Each path is a new rotation, seen through one point. The rows after it are directions, each followed by how far the rotation turns it, in degrees each step (0 if it stays put).
Each turn is a multiple of 5 degrees from 10 to 175, or 0.
Each row of a path follows its step; steps can be skipped.
Rotation 1:
step 0: -19	-1	8	6	-4	-24	-12	-3	0	-1	-8	15	11	8	-4	27	5	-8	-22	5	5	-19	8	25	10	-6	-9	-19	-5	-7	15	-7	25	7	-5
step 1: -15	19	3	-26	-9	-4	-12	-3	0	-12	-9	-2	2	-6	-14	-13	18	12	23	12	-13	-6	12	-7	-16	-17	26	4	-15	13	8	-12	6	16	-4
step 2: 3	-14	-39	-10	9	-18	4	0	13	0	-10	2	-3	-3	2	-26	-10	-3	7	-31	-4	4	6	10	14	-10	7	11	-4	16	4	20	1	-14	1
step 3: 10	7	21	1	-10	-14	-4	17	22	7	-1	-14	4	-15	19	9	11	-12	-10	-29	-3	-1	-1	-22	-4	7	-18	-11	-5	-13	11	15	12	-8	-19
step 4: 18	24	-1	-12	-21	21	-6	1	-7	-2	-4	-4	-5	9	4	-3	7	15	9	2	-14	-18	-12	1	-6	-8	-12	-31	18	3	0	-10	8	-21	22
step 5: 0	-14	15	-9	8	-5	9	-8	6	-3	9	14	-13	12	-6	2	-1	11	-10	6	3	-34	-3	32	4	-7	17	-4	13	14	-6	31	-14	-6	-12
step 6: -8	5	35	-10	17	-13	-10	-1	9	-16	26	14	14	5	-9	-22	3	10	-1	-19	18	9	-6	-17	4	-6	8	8	-6	-12	2	-4	7	5	10
step 7: 1	16	-30	-19	37	-6	5	22	5	-1	5	7	-1	2	16	5	-5	2	4	11	-4	0	-17	4	7	0	-5	0	-13	-7	1	-23	17	-17	3
step 8: -14	-1	4	-13	-11	3	13	-13	28	8	-3	-9	-1	-29	20	31	3	-4	-5	0	-11	3	9	17	8	-10	22	7	15	-16	3	-1	3	-3	4
step 9: 19	1	2	7	-17	0	-30	2	-15	-32	-14	13	18	-4	-10	15	10	-5	-2	-10	7	-3	10	3	7	-26	8	8	5	4	14	6	15	-2	16
step 10: 20	2	-6	-11	14	-18	-1	-5	6	-1	-21	8	2	11	-15	0	13	23	7	3	-24	6	-16	4	-8	-12	-4	-6	-20	6	16	10	-17	9	-28
-3	1	-3	-2	0	6	-2	-8	-7	-7	1	-3	9	0	-5	-2	3	7	-11	-4	3	-4	-4	3	0	-1	5	-4	-1	5	-2	-2	-3	4	-11 -> 80
0	3	-5	3	1	-6	6	13	6	-4	2	-6	3	1	1	-6	4	-3	3	-6	3	7	-5	3	1	5	7	-1	5	-1	-6	-6	-2	2	-5 -> 80
-3	5	-3	9	0	3	-2	2	-6	2	-5	-2	7	0	11	1	0	5	4	-6	-9	-3	-3	-1	-2	1	5	10	2	-4	2	9	2	0	-1 -> 60
-9	-7	-1	-5	4	8	-7	-1	4	-9	-3	-7	-7	-2	1	0	0	-2	2	1	-3	3	2	6	-8	4	5	-1	3	4	-6	6	-1	-3	6 -> 110
5	-1	-1	4	2	-5	-2	-2	2	-3	1	9	-2	0	-8	-10	10	9	2	5	-3	2	9	1	0	4	2	8	-2	-2	-5	6	3	0	-2 -> 85
-1	-4	2	5	-4	4	2	-1	-2	-1	7	-9	-11	6	5	-8	7	2	4	-7	0	-8	1	-2	6	-1	-4	-3	-5	1	3	0	-2	-6	-4 -> 40
Rotation 2:
step 0: 6	-29	3	8	12	1	6	23	23	-20	-37	7	7	8	-5	-14	-13	-32	-9	0	-8	-8	3	-1	-4	13	9	17	2	4	-3	13	7	-17	4
step 1: 17	3	18	-5	14	9	-12	-13	20	-24	15	26	4	-8	-20	-12	6	-1	2	-9	-3	-16	25	3	-3	3	6	12	-18	4	-32	6	-10	-4	-9
step 2: 8	15	16	4	-27	-21	-15	14	-10	-1	3	12	17	18	-15	9	-9	-18	-12	16	-5	-5	-5	11	13	-2	18	18	-8	14	-21	3	-19	-11	16
step 3: 12	-20	6	21	-7	1	-1	20	-1	-7	-3	-9	14	1	-9	-4	-13	-25	9	-11	0	-6	-12	-12	-7	-13	6	18	1	12	-13	-13	-13	-2	-46
step 4: 10	-16	16	-20	7	0	19	-3	19	0	0	-9	-14	-5	-14	30	7	-13	-4	0	11	-3	1	-3	-7	-26	3	3	-11	8	-39	9	-19	6	-1
step 5: -4	20	18	3	-6	-9	-3	-8	1	-5	8	5	12	5	-8	6	2	-4	-19	10	3	15	-19	-7	-1	-18	29	4	33	4	-15	37	1	-3	-20
step 6: -15	-25	0	-12	-14	-29	13	16	10	3	16	-6	4	-9	-26	-10	2	-10	3	2	-8	11	-9	-9	1	-2	14	25	-7	-17	6	11	0	28	-23
step 7: -13	-7	-3	-4	16	4	24	4	28	3	-16	17	-19	1	-30	-10	-19	-13	-15	13	30	16	-6	-10	3	-5	7	-5	-11	0	-4	13	-8	-16	-5
step 8: 16	24	-1	-17	24	-6	1	1	29	-19	-1	5	14	-6	-14	-8	9	8	-18	8	-6	-5	-16	20	-8	19	35	5	-7	2	2	9	-1	4	-19
step 9: 10	-20	4	3	-3	-21	-5	11	13	-8	-17	0	1	16	-14	-17	-11	-20	-11	16	-22	-2	26	5	0	9	19	31	-2	-2	8	23	1	2	14
step 10: 18	2	13	4	4	13	-16	-7	8	-5	5	26	-5	-10	-35	-21	-16	-15	9	0	1	9	21	0	7	1	2	10	-17	2	-8	-10	-18	-20	-26
0	-4	7	-4	-3	-3	3	-4	4	2	3	-2	0	-8	6	6	5	-1	4	3	5	13	-6	-6	1	-5	-2	4	7	-1	1	-2	9	-2	-1 -> 45
-3	8	2	5	-2	10	1	-2	10	-3	1	1	-5	-3	7	3	6	6	1	0	7	2	1	0	0	6	7	-2	-6	5	-10	4	-1	4	3 -> 110
2	5	-3	0	5	-1	-1	-6	1	3	11	3	1	1	-1	4	-8	-3	1	3	-2	4	-9	14	1	1	0	-6	4	-1	-7	0	1	-3	4 -> 120
1	-8	0	-2	2	9	2	-10	4	5	6	2	-8	0	-9	-3	-1	6	-8	0	0	-4	3	-6	3	-7	-5	1	-4	2	-4	-5	1	-4	2 -> 120
